Here are some points, one per row:
tensor([ 36.,  48.,  16.,  -7.,  -7., -11.,   9.,  20., -13.,  16.,  -5.,  -3., -12.,  66.,  15.,  -8., -28.,  -8., -32., -34.,  12., -24., -48., -59.])
tensor([  5., -24.,  31., -40.,  -1., -56.,  20.,  35.,  -9.,  -9.,  42., -64.,  85., -31.,  17.,  51., -30.,  -3.,   8.,   4., -19., -53.,  -1., -22.])
tensor([-20., -28., -28.,  18., -35.,  18., -22.,  19.,  -3.,  -5., -36.,  -5., -27.,  -6., -27.,  11.,   9.,  36.,  50., -20.,  -8.,   7., -96., -15.])
tensor([-21.,  15., -15.,   7., -39., -36., -59., -11.,  55., -11.,  -7.,   2.,  30.,   8., -46.,  -6.,  12.,  13.,  31.,   7.,  12., -36.,  29.,  19.])
tensor([-25.,  -5.,  -9.,   7.,  56., -16.,  -8.,  -7.,  -9.,  -9.,   3.,   5.,   5., -22.,  12., -17., -36.,  71.,  23., -42., -44.,  35.,  17., -36.])
tensor([  1.,  33.,  33.,  13., -43., -10.,  56., -29.,  58.,  82., -16., -32.,  24.,  -9., -23., -15.,  10.,   7., -12.,   2., -20.,  28.,   0.,  41.])
tensor([  8.,  29.,   2., -42., -41.,  27.,  -4., -53.,  22.,  -9.,  26.,  15., -45., -12., -10.,  14.,  24.,  18., -31.,  28.,   0.,  63.,  47., -61.])
tensor([-21., -53.,  -1., -11.,  15.,  49.,   2.,  36.,  10.,  32.,  27., -13., -11., -36.,  40.,  35., -32., -46., -21.,  47.,  45.,  33.,  -9.,  35.])
tensor([-36.,  28.,  12.,  10., -20.,  60.,  22.,  48., -31.,  52.,  37.,  69., -38.,  -6., -45., -19.,  -5., -33.,  17., -53., -18.,  24.,  42., -31.])
tensor([ 11.,  64.,  18.,  87.,  32.,  15., -22.,   1., -19.,   6.,  36.,  52., -63., -50., -33., -43., -15., -20.,  11.,   4.,  22., -16., -25., -19.])
tensor([-26.,  29., -32.,  47., -36., -19., -60.,  17., -27., -47., -16., -24.,   5.,  14.,  64.,  32.,   3., -28., -27., -20., -27.,  29., -10.,  40.])
tensor([ -7.,  12., -12.,  -8.,   2.,  15.,  27., -25.,  32., -41., -40., -83.,  -7.,  12.,   3., -30., -11., -27.,  28.,  68.,  -6., -32.,  25., -47.])
tensor([ 82., -43.,  14.,  32., -22., -17.,  13., -31., -15.,  18.,  71.,   7.,  -8.,  11.,  25.,  11.,  26., -25.,  37.,   3.,   9.,  34.,  18.,  -8.])
tensor([-11., -17.,  -7.,  -6.,  56.,   1.,  23., -26.,  30.,  75., -22.,  21., -37.,  -3.,  22.,  30.,  11., -16.,  -4., -79.,   1., -48.,  40., -52.])
tensor([ 78., -14.,   0., -38., -20.,   5.,  31.,  34.,  -7., -36., -41., -11., -12., -12., -24., -35.,  25.,   9.,  -5., -26.,  10.,  28.,  60.,  18.])
tensor([ 11.,  25.,  26.,  39.,  63.,  18.,  -1.,   2., -50.,  33., -51.,  13.,   3.,  25., -48.,  64.,   8.,  43.,   3.,  19.,   8.,  -9.,  38.,  -9.])
tensor([-25., -23., -38.,  31.,  -4.,  25., -30.,  36.,  33., -14.,  26., -13.,  41.,  24.,  13., -37.,   1.,  55., -28., -12.,  58., -30.,  25.,   4.])
tensor([ 32.,  -7.,  -9., -22.,  66.,  41.,  41., -22.,  34., -41.,  37., -13.,  63., -26., -50.,  30.,  76., -47., -12., -44., -22., -18., -42., -36.])
tensor([ -4.,   4.,  29., -69.,  32., -30., -52.,  29.,  51., -25.,  -5.,  17.,  -8.,  39.,  14., -40.,  18.,  11.,  11.,  24., -13., -12., -28.,  41.])
tensor([-39., -28.,  55.,  10.,  -6.,   1., -29., -20.,   5., -54., -50.,  58.,  27.,  21.,  21.,  -9., -12., -39.,  43.,  16.,  26.,  24., -18., -28.])
tensor([ 28.,  44., -14.,   8., -10.,  30.,  13., -31., -16.,  -2., -24.,  37.,   7.,   5.,  31.,  26., -64.,  25.,   9.,  -2., -12., -43.,  -8.,  43.])
tensor([-24.,  16., -22., -67.,   7., -14., -11., -19., -80.,  42.,   5., -28.,   8., -27.,  27., -14.,  17., -28.,  23.,   2.,  56.,  36.,  -5.,  36.])
tensor([-50., -15.,  41.,  -4., -25.,  28.,   7.,   5.,  -3., -35.,  22., -13., -26.,  21.,   1.,  20.,  23.,  31.,  -5.,  -1., -24., -52.,   6.,  63.])
tensor([ 19., -68.,  -3.,  -3.,  -6., -41., -18., -60., -23.,   7.,   9., -42., -15.,   7., -49., -13., -58., -21., -30.,   7.,  18.,  37., -21.,  72.])
tensor([ 30., -46., -16.,   7., -28., -24.,  -6.,  12., -20.,  -1., -36.,  -5.,  41., -28.,  49., -54.,  31.,  14., -81.,  56., -64., -19., -18.,  -8.])
tensor([-33.,  24., -73.,   2.,  14., -60.,  56.,  41.,  -5., -22.,   8.,  52., -28.,  14.,   3.,  16.,  -3.,   8.,  -4.,  44.,  -2.,  13., -18.,  17.])
Along one direction, these points spread out more than along any other. Take the direction at right angles to it along which they spread out most. Then take the direction at right angles to both along which they spread out most. Go by this last direction. How many in every 100 of the points above lie lower along it than each point below? Answers are rounded to whole numbers. More than half of the points above lie lower than the first one.
tensor([ 78., -14.,   0., -38., -20.,   5.,  31.,  34.,  -7., -36., -41., -11., -12., -12., -24., -35.,  25.,   9.,  -5., -26.,  10.,  28.,  60.,  18.]) : 23
tensor([ 11.,  25.,  26.,  39.,  63.,  18.,  -1.,   2., -50.,  33., -51.,  13.,   3.,  25., -48.,  64.,   8.,  43.,   3.,  19.,   8.,  -9.,  38.,  -9.]) : 58
tensor([-21.,  15., -15.,   7., -39., -36., -59., -11.,  55., -11.,  -7.,   2.,  30.,   8., -46.,  -6.,  12.,  13.,  31.,   7.,  12., -36.,  29.,  19.]) : 96
tensor([ -7.,  12., -12.,  -8.,   2.,  15.,  27., -25.,  32., -41., -40., -83.,  -7.,  12.,   3., -30., -11., -27.,  28.,  68.,  -6., -32.,  25., -47.]) : 69
tensor([ 82., -43.,  14.,  32., -22., -17.,  13., -31., -15.,  18.,  71.,   7.,  -8.,  11.,  25.,  11.,  26., -25.,  37.,   3.,   9.,  34.,  18.,  -8.]) : 12
tensor([  5., -24.,  31., -40.,  -1., -56.,  20.,  35.,  -9.,  -9.,  42., -64.,  85., -31.,  17.,  51., -30.,  -3.,   8.,   4., -19., -53.,  -1., -22.]) : 50
tensor([ 19., -68.,  -3.,  -3.,  -6., -41., -18., -60., -23.,   7.,   9., -42., -15.,   7., -49., -13., -58., -21., -30.,   7.,  18.,  37., -21.,  72.]) : 0
